Which row each row swaps with, under one turn or mirror:
The rows were stretched afterwards, more along some directions than others.
J_415: [ -7.5  27.9   0.1   2.8  10.0  21.8  15.7  15.4   5.4  -7.7   4.5  -4.4
  -1.8  -3.3 -12.7 -13.3   9.2 -10.3  24.5  10.5]
J_631: [  2.5 -10.4   7.7  13.2   7.0  22.4  -4.7  22.1  19.6  -1.9  18.5  -5.3
   6.3  -2.8  11.1  16.3  -9.3  21.0  10.3  -9.8]
J_894: [-18.5   2.5   6.3 -12.9  10.5   3.7   3.3  -4.3 -13.4  -8.4  13.5  -6.5
  12.4 -17.0  -1.1 -11.8  13.0 -17.1  -1.1  14.8]
J_207: [ 17.2  33.2 -18.1   8.7  13.1 -22.0  12.9   1.1  -1.8  21.3   7.4 -11.2
  15.7   3.9 -14.8  -3.8 -14.9  -6.5  -6.2  -4.2]
J_822: [  6.7 -15.4   2.3  10.4  10.5 -21.2 -10.1  31.9  -9.7  13.2  30.4 -26.0
  21.3  -3.0  -5.5   3.9 -22.0   3.4 -26.1   2.5]
J_480: [ 18.5   9.5 -19.2  -7.8  16.6   5.5  17.1  10.1 -17.6   4.2  10.1  -2.3
  -2.8   7.9  -5.1   3.8   3.7 -12.0  -2.4  -2.5]
J_720: [-25.7  19.1  -4.7  10.1  13.7  -4.4   1.0  -6.4 -13.2   1.9   5.4  -6.1
  18.2 -17.6 -26.5 -15.7  20.2 -18.6   6.7  -2.7]
J_993: [  1.8  -1.5 -13.6  20.8 -17.9 -34.4   6.5  20.0   4.3  16.6  43.6 -16.5
  36.3 -15.2 -12.5   5.6   7.5   9.1  -2.0   4.7]
J_798: [ 12.7  35.3  -3.4  16.3  -4.2  -7.2  19.0  21.6  17.2  -2.3   5.3 -11.7
 -14.2   1.9 -17.3   6.2 -25.3   6.2   3.9 -12.1]
J_803: [ 11.7  31.7  -2.1  27.2  18.4 -23.9  -7.8  34.8  -7.3   5.2   5.7 -20.3
   6.4   3.8  -8.6  -3.4 -15.0   9.4 -13.2  -9.3]
J_498: [ 12.6  32.6 -27.9   2.4 -28.2 -46.3   1.5  21.9   8.8  11.2  21.8 -14.6
  22.0   2.6  -8.9  -8.1   6.2  15.8 -19.8  -4.5]
J_722: [ -0.5  -7.6   4.8  18.4  16.4  25.5  -8.7  19.3  24.8  -3.5  11.5  -5.0
   2.3  -0.1  12.7  17.5 -17.2  18.6  11.2 -15.8]
J_364: [ -8.2  23.7   2.5   2.5  12.3  22.7  12.0   7.8   6.6  -7.0   5.7  -5.2
  -1.6  -1.8 -13.0 -13.7   4.7 -14.2  18.4  10.1]
J_80: [-26.3  17.6  -0.7  12.7  10.0  -5.6  -2.9  -9.4  -7.6   4.4   6.5  -7.8
  15.9 -18.7 -22.5 -13.0  21.2 -17.1   3.2  -1.8]
J_159: [ 15.8  28.4 -26.5  -3.3 -24.2 -47.0  -0.9  31.2   7.9  11.6  22.6 -14.7
  26.8   2.1  -8.1  -9.8   4.1  15.3 -22.5  -2.3]
J_861: [  7.7  21.5  -1.4  18.1  -5.3  -9.5  13.6  38.4  23.1  -1.9  17.5 -13.6
  -7.4   2.2 -11.1  11.0 -29.0  12.1   4.1 -11.4]
J_240: [-23.9  18.4  -8.2   9.6  12.9  -2.9   1.8 -10.9 -11.7   0.6   5.6  -8.3
  17.4 -16.7 -27.5 -16.1  24.1 -20.8   7.2  -6.3]
J_37: [-14.1 -10.1  16.7 -15.8  13.6  -2.2  -2.3  -1.9 -11.4 -10.5  13.3 -11.8
  11.5 -12.7   1.3  -1.2   6.0 -14.7 -13.9  17.1]
J_509: [ 21.2  10.6 -21.5  -7.2  13.7  -5.0  19.2  19.0 -19.8   4.4  16.5 -11.3
   2.4   7.2  -4.2   4.2   6.9 -13.7 -12.7   0.0]
J_332: [  5.2 -14.7   8.4  10.8   8.5 -14.2  -5.6  31.8 -10.4  12.6  22.0 -18.3
  14.0  -7.7  -8.2   1.4 -25.3   2.4 -23.8   1.9]
J_673: [ -4.5  30.1  -0.2  -0.5   9.7  19.8  15.3  10.7   6.9 -10.6   4.8  -8.6
  -3.9  -3.4 -14.0 -15.6   5.2 -12.3  15.7  11.4]
J_239: [-15.0   1.7 -30.4  -1.0  -4.6 -12.0  -8.2  15.4  -0.1  -8.2  27.1 -19.1
   6.4  -5.3   3.6  16.0  26.4 -11.6   6.0   2.0]
J_633: [ 18.7   8.1 -17.4  -9.0  12.6   5.8  19.8  13.8 -20.5   0.8  11.2  -4.2
  -1.6   6.8  -4.4   0.8   5.1 -13.0  -3.9  -0.8]
J_908: [ -6.1  26.0   3.7   7.0  10.3  21.5  11.4   8.2   8.7  -7.2   2.8  -6.0
  -4.4  -1.0 -11.5 -12.5   7.0 -10.1  17.1  10.6]
J_68: [  4.9 -14.3   4.7  11.4   9.5 -19.5  -5.9  29.0 -12.7  14.7  27.8 -26.7
  20.3  -3.9  -5.1   6.1 -17.1   1.2 -26.4   0.2]
J_151: [ 13.2  22.7 -19.4  -6.9  -7.1 -35.9   6.6   8.9  -6.4  -3.8  12.7 -22.6
  14.4   0.0  -9.4 -15.0 -11.8   4.7 -18.4 -10.8]
J_118: [  6.3 -12.2   8.7  12.4   3.5 -23.0  -6.1  33.9  -7.9  14.7  28.5 -21.9
  15.5  -4.7 -10.9   4.2 -26.0   5.6 -24.2   4.5]
J_941: [  1.6 -20.1   6.3  17.2   7.0 -17.9  -9.8  28.2  -9.1  13.9  24.5 -22.3
  19.5  -5.1  -6.7   5.0 -18.9   4.7 -21.7   0.6]
J_125: [ 10.4  30.2 -18.0   8.1  13.3 -18.3   9.3  -8.7   2.4  14.4   5.9 -17.5
  17.0   4.6 -10.6  -1.4 -11.6 -12.6  -7.4  -3.3]
J_671: [  5.0  -6.6   8.7  17.7  10.9  17.8  -9.7  24.7  23.8   3.6  13.8  -3.5
   0.6  -5.3  10.3  18.0 -20.0  22.9   7.9 -10.9]
J_253: [  8.8  26.2  -2.6  16.5  -4.8  -6.2  15.5  21.7  19.3  -1.9  13.1 -14.5
 -12.6   2.0 -15.4   9.4 -26.4   6.4   7.8 -12.1]
J_185: [ 20.5  12.7 -21.5  -7.4  16.4  -4.6  20.1  17.5 -21.3   4.9  16.2  -9.1
   1.0   7.8  -7.2   2.4   6.3 -14.3  -6.3  -1.5]
J_442: [ 12.2  24.7  -6.2 -17.4   5.7  -0.4  16.3  10.1 -15.7   9.5 -16.7  -6.7
  -3.9   3.2  -5.0   7.3  24.5  -4.9  11.5   6.7]
J_557: [ 12.3  27.3 -14.1   1.2  -4.1 -34.1   3.6  18.2  -4.6  -6.2  12.2 -20.0
   7.0   5.1  -9.5 -13.7 -21.6  12.3 -21.8 -13.0]
J_841: [ 10.6  22.0  -3.7  33.2  19.1 -24.1  -7.6  35.9  -7.9   2.8   7.8 -19.9
   4.3  -0.4 -16.6   3.9  -5.2   7.1 -11.3  -1.0]
J_662: [  9.4  24.7 -12.3  -0.8 -12.2 -36.6   8.7   7.7  -5.4  -1.0  13.2 -19.5
  13.1   1.6 -10.1 -15.0 -17.1  10.5 -19.4  -7.0]
J_525: [ 11.3  31.4 -31.5  -2.9 -26.4 -46.6   1.6  24.2   5.2   8.3  23.1 -15.1
  26.4   4.3 -10.6 -10.1   4.1  12.9 -17.9  -3.1]
J_315: [ 11.1  17.9 -23.6  18.1 -13.8 -13.8   4.2  39.3  23.3  10.6  10.0  -6.0
   7.6  -1.7  -6.1  -2.2 -13.6  36.8   9.0 -18.6]
J_53: [-12.6   1.3   5.2 -15.5  15.8   1.8   1.3   1.6 -16.5 -10.1  14.0 -10.4
  15.9 -19.1  -3.2 -13.9  15.4 -20.9  -1.8  12.4]
J_272: [ 22.9  13.5 -19.9  -8.8  13.5  -0.2  20.9  19.8 -18.6   2.9  10.1  -4.3
  -1.6   8.1  -4.1   2.2   7.5 -14.9  -7.6   5.3]
J_502: [ 12.5  13.3  -4.9  -6.1  -9.3 -37.3   5.3   4.1  -4.3  -5.6  13.5 -23.2
  10.5   7.8  -6.1  -4.3 -17.3   9.6 -26.2  -5.1]
J_691: [ -5.6  31.1   4.3  -1.6   6.6  20.5  17.2   7.4   6.4  -4.7   2.5  -5.9
  -7.4  -0.9 -11.9 -11.1   5.6  -8.2  21.0   8.3]
J_606: [ -5.5 -11.8   9.4  16.6   2.9  16.5 -12.9  17.8  24.4   2.0  15.0  -6.1
   4.5  -8.5  11.0  19.6 -12.8  20.8   9.1 -10.1]
J_349: [  9.7  15.2 -18.5  16.2 -14.6 -11.7   4.6  38.1  22.2  13.3  11.3  -4.4
   6.9  -4.1  -4.2  -1.3  -8.6  38.7  10.6 -21.7]
J_844: [  3.7  27.4  -1.9  21.0  29.3 -18.5  -3.3  36.3 -11.0   7.0   0.2 -10.2
  -2.7   0.6 -17.0  -0.4 -10.2  -1.7  -5.0  -6.6]
J_481: [ -6.9   4.5 -27.3  -4.4  -5.6 -19.1 -12.6  18.9   2.0  -2.2  21.2 -23.4
   5.6   9.4   7.3  23.7  21.8  -6.0   3.7   3.4]
J_488: [  7.2   7.2 -11.9   5.2 -18.1 -29.4   5.9   9.3  -6.4  -4.7  10.4 -32.1
   9.7  -9.0 -27.5   1.8   7.0   0.9 -12.7  16.0]
J_808: [ 10.0  13.6 -19.0  21.4 -16.7 -14.9   2.8  41.8  26.0  14.8  11.6  -2.7
   5.7  -3.0  -3.6   1.8  -8.8  39.0   7.3 -17.6]
J_658: [-22.8  -2.9   7.7 -14.1  13.4   7.5  -4.3   5.1 -12.0 -12.2  16.5  -7.5
   8.3 -14.8   3.2  -5.7  14.0 -16.3   0.7   9.9]
J_553: [ -1.4  -3.9 -15.6  15.1 -16.6 -31.9   4.3  10.4   1.7  16.1  45.4 -17.5
  35.3 -12.9 -15.5   4.3   5.9   2.7  -0.2   8.0]
J_607: [ 14.3  13.9 -20.1  20.3 -15.0 -16.0   4.9  41.8  23.1  16.1  14.7  -1.9
   8.6  -3.1  -5.6  -1.7 -12.1  39.4   6.0 -20.1]
J_568: [ -1.7  -5.8 -27.2  -0.6  -8.6 -21.4 -18.8  22.7   3.0  -9.6  36.2 -24.5
  15.4   9.8   6.7  14.1  13.9   4.1  -5.2   5.4]
J_210: [  9.6  27.8  -4.2  14.9  -0.7  -8.7  17.0  28.9  19.8   1.0   7.8 -15.1
 -10.9   1.3 -15.8   7.5 -32.6   6.6   0.0 -14.7]
J_374: [ 11.6  15.1 -16.5  17.2 -15.5 -13.2   4.6  33.7  22.5  11.8  12.2  -6.6
   3.7  -5.8  -8.3  -1.2 -13.7  37.8   4.1 -15.2]

J_798 pairs with J_606
J_568 pairs with J_844
J_841 pairs with J_481
J_822 pairs with J_185
J_803 pairs with J_239
J_557 pairs with J_658
J_662 pairs with J_894
J_442 pairs with J_488
J_253 pairs with J_671
J_125 pairs with J_993

